One turning vector, and how many ticks it has turned
The counts run from 0 to 179.
[-0.16  1.45 -0.58  0.02 -4.47 -0.78  0.85 -1.47 -2.62  1.43  0.09 -3.02
  0.64  0.34 -2.52 -0.71 -1.00  0.66 -2.85  1.41  0.77 -1.94  1.41  0.78
  0.95  2.39 -2.31 -1.12  1.11 -1.66  0.91 -0.43  0.44  1.27  2.35]	174
[-1.02  2.86 -2.33  1.91 -4.39 -0.74  0.03  0.64 -0.93  0.74  1.46 -2.68
 -0.20  1.30 -3.04 -2.04 -0.23  1.38 -0.39  0.65 -2.41 -1.46  1.80 -0.97
 -1.55  1.37 -1.38 -1.80 -0.10 -1.08 -1.48  0.88 -0.77  1.00  0.98]	159
[ 2.00 -0.78 -1.66  2.15 -1.45  2.38 -1.48 -0.95  0.38 -1.73  3.42 -1.77
  1.01  1.47 -1.09  0.48 -3.58  1.21  0.28 -0.66  0.37  0.44  1.20  0.79
 -2.76  2.59 -1.42  0.50  0.15  2.35 -3.07  0.48 -0.46  1.18  0.28]	60
[ 1.08  3.18 -2.43  1.78 -2.11 -0.73  0.71  0.55 -0.74 -0.97 -0.33 -0.80
 -1.01  0.28 -1.66  2.12 -1.36  0.27 -2.35  2.73 -0.70 -2.59  0.29 -2.57
 -0.56 -2.61  0.48 -2.32  1.77  1.04  2.49 -2.89  1.04  0.51  0.93]	106
[ 1.05 -0.03 -3.61  0.62 -1.23  2.78 -0.01 -0.36  3.28 -0.65  1.97  0.03
  0.91  1.46 -0.77 -0.80 -3.87  0.24 -1.88  1.93 -0.31  1.19  1.08  0.53
 -3.55  2.10 -1.55 -0.46 -0.10  1.31  1.50  0.53  0.24  1.65  1.11]	166
[-1.55  3.26 -3.38  0.37 -1.26  0.38  2.03 -0.62  0.86 -0.92  1.50 -1.34
  1.05  1.55 -3.25  0.43 -0.71  0.26 -3.57  2.15  0.06 -1.48 -0.06  0.59
 -0.97  1.20 -0.64 -3.37  2.74 -0.58  1.49 -0.59 -0.56  1.13  1.07]	161
[-0.19  1.65 -0.57  3.00 -5.12 -2.05 -0.90 -1.00 -3.19 -0.64  0.22 -2.20
 -0.72  0.83 -2.56  0.11 -1.52  2.83  0.61  1.27  0.59 -1.59  0.43  0.36
  0.77  1.01 -0.79 -0.90  0.17 -1.90 -2.03 -0.80 -0.64  1.42 -0.73]	53
[-2.42  2.81 -3.25  2.19 -0.21  1.33  1.77  0.53  0.42 -0.92  2.88 -1.83
  3.08  1.40 -1.70  0.71 -1.04 -0.01 -2.82 -0.76 -1.58 -0.75  0.95  0.28
 -2.23  2.25 -0.15 -1.79  2.45  0.43 -0.19  0.63 -1.20  1.27  1.07]	149
[ 2.31  0.58 -1.60  2.88 -3.32  1.37 -2.50  0.60 -0.57  0.46  1.55 -1.52
  0.10 -0.28  0.61  0.43 -3.47  0.41 -0.89 -0.03 -1.00 -0.91  1.85 -2.37
 -2.49 -1.15 -0.24  1.11 -1.62  2.86 -1.12  0.22  1.66 -0.35  0.04]	115
[ 1.22  1.84 -4.05  2.64 -2.71 -0.07 -0.59  0.37  2.03  0.71  1.15 -0.18
 -1.48  0.10 -1.72 -1.35 -0.17  0.49 -1.07  0.99 -2.30 -1.59  1.57 -4.02
 -2.59 -0.86 -1.33 -0.73 -0.74  1.30  1.13  1.34  0.37  0.49  0.38]	11
[-1.30 -0.81 -3.02  2.05 -1.53  0.54 -1.15 -0.43 -1.08 -0.76  0.69 -2.02
  2.21 -1.30 -0.39 -0.68 -2.09  1.65 -1.17  0.35  1.67 -0.68  2.79  0.96
 -0.96  5.07 -2.65  1.43 -0.26  0.52  1.38  0.46 -0.74  1.33 -1.10]	152
[ 1.28  1.29 -2.53  3.96 -2.85  0.31 -1.89  1.82  1.19 -0.40  0.97  0.47
 -0.59  0.96  0.34  1.15 -2.75  0.32  0.05  1.26 -2.72 -0.90  1.14 -3.37
 -2.42 -1.81  0.73  0.56 -1.31  2.24  0.47 -0.50  0.71  0.90 -0.01]	116
[ 1.35 -2.22 -3.40  1.04  0.07  0.21 -1.29 -0.54  0.45 -2.26 -0.29 -1.73
 -0.54 -0.11 -0.47  0.68 -3.29  2.24  0.35  2.17  2.04 -1.65  1.76  0.21
 -0.66  3.04 -2.82  0.37  0.92  1.10  2.28 -2.38 -0.12  1.62 -1.66]	74
[-0.25  1.95 -0.73  1.64 -5.21 -1.48  0.49 -0.23 -2.21  1.76 -1.12 -1.88
 -0.14 -0.33 -1.82 -0.44 -0.29  0.51 -2.48  2.66 -0.15 -2.53  1.70 -0.96
  1.00  1.09 -1.59 -0.37 -0.11 -1.34  2.57 -0.39  0.89  1.11  1.11]	14
[ 0.18  0.41 -4.41  1.53 -2.24  1.31 -1.12  1.24  3.06 -0.67  0.68  0.13
 -0.19  1.76 -1.15 -0.97 -2.99  1.23 -0.49  2.73 -1.29  0.48  0.90 -1.37
 -3.40  1.10 -0.40 -0.82 -0.89  0.90  0.84  0.40 -0.43  1.06 -1.58]	155
[ 0.25  0.76 -0.50 -0.39 -3.47 -1.28  0.17 -0.29 -2.84 -0.02 -0.91 -3.53
 -1.16  1.47 -2.28 -0.59 -1.78  1.79 -0.61  2.46  0.14 -2.38  0.99  0.97
  0.84  1.30 -1.54 -1.80  1.72 -1.23  0.49 -3.29  0.34  1.05  0.93]	80
[ 1.69 -1.21 -1.68  0.97 -1.53  2.05  0.73 -1.03  1.89 -0.63  1.25 -0.02
  0.55  0.80 -1.01  1.18 -3.99 -0.01 -2.62  3.21  1.23 -0.48  0.97  1.08
 -0.94  2.53 -2.46  0.41  0.85  0.60  3.30 -0.43  0.68  2.60  1.80]	178
[-0.29  2.47 -1.07  1.88 -2.34  1.76  2.04 -0.33  1.44  1.14  2.23 -0.47
  1.57  0.92 -1.63  1.46 -2.27 -1.29 -3.97  1.30 -1.58 -0.65  0.79 -0.13
 -1.39  0.92 -0.78 -0.90  1.37  0.91  1.18  0.90  0.77  1.70  3.48]	17
[-0.07  0.90 -3.65  3.22 -2.38 -0.46 -2.26  0.54 -0.98 -1.99 -1.65 -0.18
  0.79 -0.94  0.35  1.25 -2.02  1.37 -1.12  2.43  1.92 -1.43  1.11 -1.37
 -1.02  0.01  0.20  0.25 -1.02  1.07  2.59 -1.37  0.43  0.32 -3.53]	129
[-1.93  1.82 -2.75  1.04 -0.59  1.86  1.64  0.09  0.58 -1.05  1.24 -0.72
  3.26  1.68 -0.98  0.89 -3.24  0.22 -3.56  2.18  0.35  0.64  1.10  2.02
 -1.52  2.70 -0.32 -1.67  1.94  0.21  1.00 -0.89 -0.40  1.71  0.67]	150
[ 2.81 -1.23 -2.14  0.33 -0.81  2.06 -2.30 -0.73 -0.88 -0.19  1.98 -3.52
 -0.57 -0.44 -0.65 -0.81 -3.17  0.59 -0.61 -0.53  0.31 -1.16  2.77 -0.60
 -2.16  1.96 -2.57  0.91  0.63  3.15 -0.85 -0.33  1.10  0.12  0.88]	87
[ 1.00  0.38 -4.27  1.27 -2.39  2.34 -1.83  0.25  1.77 -0.22  2.27 -1.64
  1.07  0.96 -0.94 -1.86 -3.23  0.94 -0.57  0.41 -0.51  0.69  1.79 -0.46
 -4.26  1.86 -0.93 -0.65 -0.93  1.71 -1.35  1.61  0.04  0.41 -0.48]	154
[ 0.69  2.32 -0.89  3.45 -5.82 -1.71 -1.48 -0.63 -2.36  1.38  0.35 -1.33
 -1.13 -0.30 -1.84 -0.45  0.12  0.69 -0.77  1.14 -0.37 -2.71  1.19 -2.22
  0.78  0.19 -1.19 -0.12 -1.80 -0.79 -0.57  1.54  0.58  1.06  0.70]	26
[ 0.06  0.22 -3.28  3.69 -1.96  0.60 -1.46  1.78  1.71 -1.78 -0.28  1.07
  0.83  0.32  0.87  1.63 -3.31  0.61 -0.32  2.34 -0.71  0.22  1.02 -1.74
 -2.47  0.14  0.24  1.08 -0.98  1.70  1.84 -0.93  0.10  1.53 -2.39]	128
[-1.56  1.76  0.23  3.90 -4.02 -1.59  0.77 -1.50 -3.49 -0.17  0.64 -1.27
  1.36 -0.41 -2.22  1.92 -0.14  1.37 -1.27  0.57  0.59 -2.31  0.92  0.40
  1.70  2.63 -1.24  0.64  0.62 -1.16 -0.75  0.03 -0.87  2.44  0.90]	42
[-1.17  3.44 -1.39  2.87 -1.01  0.88  1.59  0.77 -1.13 -1.16  1.89 -0.44
  2.39  0.85 -0.52  3.27 -1.84 -0.47 -3.76  1.06 -1.61 -1.55  0.63 -0.65
 -1.33 -0.76  1.57 -1.25  2.48  1.87  0.29 -1.27  0.33  0.81  1.72]	122
[-0.08  0.94 -5.15  1.56 -2.30 -0.29 -0.94  0.54  1.43 -1.39 -1.10  0.29
 -0.62  0.52 -1.54 -1.46 -1.69  1.66 -0.43  3.29  0.53 -1.40  0.79 -1.10
 -1.67  1.26 -1.08 -1.62 -0.28 -0.43  2.71 -1.16 -0.55  1.51 -3.24]	156
[ 1.46 -0.50 -1.93  1.02 -0.13  2.50  0.17  0.21  1.51 -1.73  2.59 -1.41
  0.64  2.32 -1.18  0.95 -4.57  0.59 -0.80  0.24 -1.22  0.79  1.34  1.19
 -2.94  2.81 -1.59 -0.06  2.57  1.85 -1.12 -0.80 -0.63  1.62  1.81]	72
[ 2.04  0.27 -2.88  1.40 -4.14  0.49 -2.05  0.08  0.45  2.10  0.61 -1.93
 -1.07 -0.26 -0.86 -2.26 -1.74  0.55 -0.58  0.81 -1.09 -1.01  2.90 -2.34
 -2.35  0.61 -1.84  0.29 -2.36  1.00  0.37  1.82  0.83  0.30  0.70]	10
[ 1.91  0.48 -3.36  1.81 -2.27  0.26 -1.63  1.00  1.50 -0.49  1.60 -2.07
 -2.87  2.23 -1.72 -1.02 -1.89  1.99  1.39  1.14 -2.52 -1.13  1.71 -2.35
 -2.46  0.16 -1.36 -0.92  0.07  0.59 -1.56 -1.12 -0.79  0.86  0.27]	77
[-1.71  2.67 -2.46  1.09 -4.33 -0.92 -0.45 -0.47 -3.40 -0.75 -0.75 -1.94
  1.30  0.50 -2.00 -0.98 -1.50  1.64 -2.65  2.44  1.00 -1.29  0.83  1.25
 -0.37  0.87  0.50 -2.24  0.53 -1.14  0.30 -0.98  0.20  0.12 -1.48]	146
